[[128 105 134 124 133 103 102]
 [105 122 105 113 113 107 126]
 [115 106 115 142 143 114 102]
 [121 114 125 106 123 101 127]
 [113 110 106 123 107 131 116]
 [106 126 107 134 122 121 107]
 [123 112 125 132 122 126 100]
 [126 100 120 121 140 104 129]]
:
[[106 126 107 134 122 121 107]
 [105 122 105 113 113 107 126]
 [121 114 125 106 123 101 127]
 [123 112 125 132 122 126 100]
 [113 110 106 123 107 131 116]
 [115 106 115 142 143 114 102]
 [128 105 134 124 133 103 102]
 [126 100 120 121 140 104 129]]

[[126 109 147 125 118 114 142 146 142 132 133 120 138 120]
 [134 119 133 141 137 127 133 132 139 114 128 113 127 141]
 [123 111 149 124 115 114 143 148 141 131 135 122 140 118]
 [139 141 117 114 132 133 122 117 117 147 120 143 121 125]
 [114 128 130 154 121 137 120 125 129 105 139 119 131 126]]
:
[[139 141 117 114 132 133 122 117 117 147 120 143 121 125]
 [114 128 130 154 121 137 120 125 129 105 139 119 131 126]
 [134 119 133 141 137 127 133 132 139 114 128 113 127 141]
 [123 111 149 124 115 114 143 148 141 131 135 122 140 118]
 [126 109 147 125 118 114 142 146 142 132 133 120 138 120]]

[[116 118 143 144 132 144 122 152 117]
 [150 146 140 121 148 152 114 149 111]
 [117 109 111 141 138 148  98 124 102]
 [141 149 142 121 134 110 150 143 151]
 [128 141 147 135 116 102 154 142 151]]
:
[[141 149 142 121 134 110 150 143 151]
 [150 146 140 121 148 152 114 149 111]
 [128 141 147 135 116 102 154 142 151]
 [116 118 143 144 132 144 122 152 117]
 [117 109 111 141 138 148  98 124 102]]

[[139 131 125 122 125 122 110 124 124 129 121 128 129 128]
 [127 129 113 129 124 135 120 122 129 132 109 126 127 131]
 [125 132 118 124 150 128 136 126 121 126 130 129 127 129]
 [134 127 125 127 131 132 147 127 134 125 127 133 130 131]
 [130 134 130 127 139 128 132 131 137 127 141 128 131 120]]
:
[[130 134 130 127 139 128 132 131 137 127 141 128 131 120]
 [125 132 118 124 150 128 136 126 121 126 130 129 127 129]
 [139 131 125 122 125 122 110 124 124 129 121 128 129 128]
 [127 129 113 129 124 135 120 122 129 132 109 126 127 131]
 [134 127 125 127 131 132 147 127 134 125 127 133 130 131]]

[[131 128 137 117 126 133 126 124 120 130 122 120 136]
 [125 119 118 118 143 114 128 129 139 143 134 128 115]
 [127 125 133 142 123 133 127 118 129 125 125 136 129]
 [141 129 118 113 111 136 122 125 110 144 121 110 129]
 [128 123 117 143 151 103 129 136 148 129 136 135 111]
 [130 127 149 141 113 141 119 131 117 109 125 128 138]]
:
[[141 129 118 113 111 136 122 125 110 144 121 110 129]
 [131 128 137 117 126 133 126 124 120 130 122 120 136]
 [130 127 149 141 113 141 119 131 117 109 125 128 138]
 [127 125 133 142 123 133 127 118 129 125 125 136 129]
 [128 123 117 143 151 103 129 136 148 129 136 135 111]
 [125 119 118 118 143 114 128 129 139 143 134 128 115]]

[[132 109 116 138 136 146 115 151 120 118 146 109 136 126 117]
 [117 147 134 149 149 123 121 123 115 109 109 147 118 118 114]
 [107 145 119 138 138 124 134 107 132 140 136 151 124 114 139]
 [133 126 123 147 113 106 111 112 124 111 105 113 107 110 149]
 [120 122 136 151 125 108 138 111 118 138 137 111 117 105 138]]
:
[[117 147 134 149 149 123 121 123 115 109 109 147 118 118 114]
 [107 145 119 138 138 124 134 107 132 140 136 151 124 114 139]
 [133 126 123 147 113 106 111 112 124 111 105 113 107 110 149]
 [120 122 136 151 125 108 138 111 118 138 137 111 117 105 138]
 [132 109 116 138 136 146 115 151 120 118 146 109 136 126 117]]

[[112 130 122 111 140 129 122 136 134 133 129 111]
 [139 112 123 136 115 134 116 137 114 137 123 144]
 [128 136 149 124 125 126 139 113 134 127 120 116]
 [110 126 126 111 146 130 118 137 125 136 125 115]
 [139 113 123 137 115 134 116 137 114 137 123 144]
 [112 132 121 111 139 128 124 135 136 132 129 110]]
:
[[128 136 149 124 125 126 139 113 134 127 120 116]
 [112 132 121 111 139 128 124 135 136 132 129 110]
 [112 130 122 111 140 129 122 136 134 133 129 111]
 [110 126 126 111 146 130 118 137 125 136 125 115]
 [139 113 123 137 115 134 116 137 114 137 123 144]
 [139 112 123 136 115 134 116 137 114 137 123 144]]

[[133 140 129 136 117 133 143 134 142 128 112 114 112 104 141]
 [120 118 124 133 136 133 125 123 134 134 130 136 130 120 126]
 [122 127 138 115 116 146 125 137 125 119 126 113 126 122 125]
 [123 121 131 141 128 130 127 129 139 133 132 143 132 124 123]
 [131 129 148 122 112 148 125 140 112 120 129 118 129 129 125]
 [126 139 141 118 119 137 121 117 120 116 119 123 119 143 121]]
:
[[133 140 129 136 117 133 143 134 142 128 112 114 112 104 141]
 [126 139 141 118 119 137 121 117 120 116 119 123 119 143 121]
 [131 129 148 122 112 148 125 140 112 120 129 118 129 129 125]
 [122 127 138 115 116 146 125 137 125 119 126 113 126 122 125]
 [123 121 131 141 128 130 127 129 139 133 132 143 132 124 123]
 [120 118 124 133 136 133 125 123 134 134 130 136 130 120 126]]
---
[[124 136 141 108 122 109 139]
 [139 136 137 134 145 121 118]
 [131 124 120 145 140 138 117]
 [140 134 146 113 142 113 120]
 [117 145 141 130 143 122 135]
 [114 139 139 124 138 122 137]
 [125 137 143 105 116 109 145]]
:
[[139 136 137 134 145 121 118]
 [140 134 146 113 142 113 120]
 [114 139 139 124 138 122 137]]

[[122 124 132 134 128 122 131 120 131 136 124 134 135 125 123]
 [141 123 137 135 135 140 139 118 137 128 132 131 132 131 136]
 [120 113 118 122 130 106 138 133 113 141 134 143 113 133 139]
 [122 123 127 131 134 130 132 125 129 125 129 128 131 132 127]
 [120 127 128 133 130 129 119 131 129 130 129 124 125 133 131]]
:
[[141 123 137 135 135 140 139 118 137 128 132 131 132 131 136]
 [122 123 127 131 134 130 132 125 129 125 129 128 131 132 127]]

[[128 130 126 128 131 136 127]
 [149 147 135 128 137 138 137]
 [130 121 127 129 123 118 137]
 [112 119 123 127 133 155 112]
 [128 129 127 127 131 136 127]
 [120 124 124 127 128 134 126]]
:
[[149 147 135 128 137 138 137]
 [112 119 123 127 133 155 112]
 [120 124 124 127 128 134 126]]

[[109 130]
 [139 126]
 [123 120]
 [120 127]
 [124 127]
 [148 136]
 [154 143]
 [131 129]]
:
[[139 126]
 [120 127]
 [148 136]
 [131 129]]

[[144 125 112 138 118 125 134 116 113 130 137 131 128 136]
 [151 123 106 142 124 116 134 118 100 129 128 127 129 126]
 [132 112 115 127 136 123 138 128 121 139 110 130 140 123]
 [120 119 129 120 143 126 131 141 133 136 105 126 137 117]]
:
[[151 123 106 142 124 116 134 118 100 129 128 127 129 126]
 [120 119 129 120 143 126 131 141 133 136 105 126 137 117]]

[[111 111 147 121]
 [149 146 120 137]
 [150 143 117 149]
 [146 137 127 147]]
:
[[149 146 120 137]
 [146 137 127 147]]
---
[[152 150 152 135 141]
 [110 135 136 118 102]
 [137 146 132 116 126]]
:
[[135 136]
 [146 132]]

[[111 116 131]
 [120 132 131]
 [153 138 130]]
:
[[132 131]
 [138 130]]

[[121 131 129 133 114]
 [143 126 143 124 125]
 [142 135 150 132 111]]
:
[[126 143]
 [135 150]]

[[122 150 142 128]
 [118 146 138 126]
 [127 132 127 121]]
:
[[146 138]
 [132 127]]

[[137 125 127]
 [135 140 116]
 [152 139 133]
 [131 122 133]]
:
[[140 116]
 [139 133]]

[[156 153 131]
 [112 108 115]
 [119 146 150]
 [110 138 147]]
:
[[108 115]
 [146 150]]
---
[[130  99 150]
 [148 100 151]
 [135 112 109]
 [127 135  99]
 [150 123 142]]
:
[[100 151]
 [112 109]]

[[146 150 133 136 132]
 [134 108 120 125 121]
 [155 135 123 114 133]]
:
[[108 120]
 [135 123]]

[[135 128 121 126]
 [126 119 124 124]
 [134 129 154 137]
 [133 113 128 121]
 [126 133 122 124]]
:
[[119 124]
 [129 154]]

[[131 151 143 120 124]
 [151 146 124 133 123]
 [137 124 125 145 149]
 [154 135 113 140 127]]
:
[[146 124]
 [124 125]]

[[120 152 132 154 123]
 [137 111 123 111 142]
 [117 138 119 140 132]
 [111 135 113 139 132]
 [133 130 132 129 130]]
:
[[111 123]
 [138 119]]

[[140 136 142]
 [127 142 131]
 [158 136 118]
 [152 132 116]
 [118 127 116]]
:
[[142 131]
 [136 118]]

[[143 133 130 125]
 [114 106 129 119]
 [131 140 107 118]
 [106 118 130 124]]
:
[[106 129]
 [140 107]]
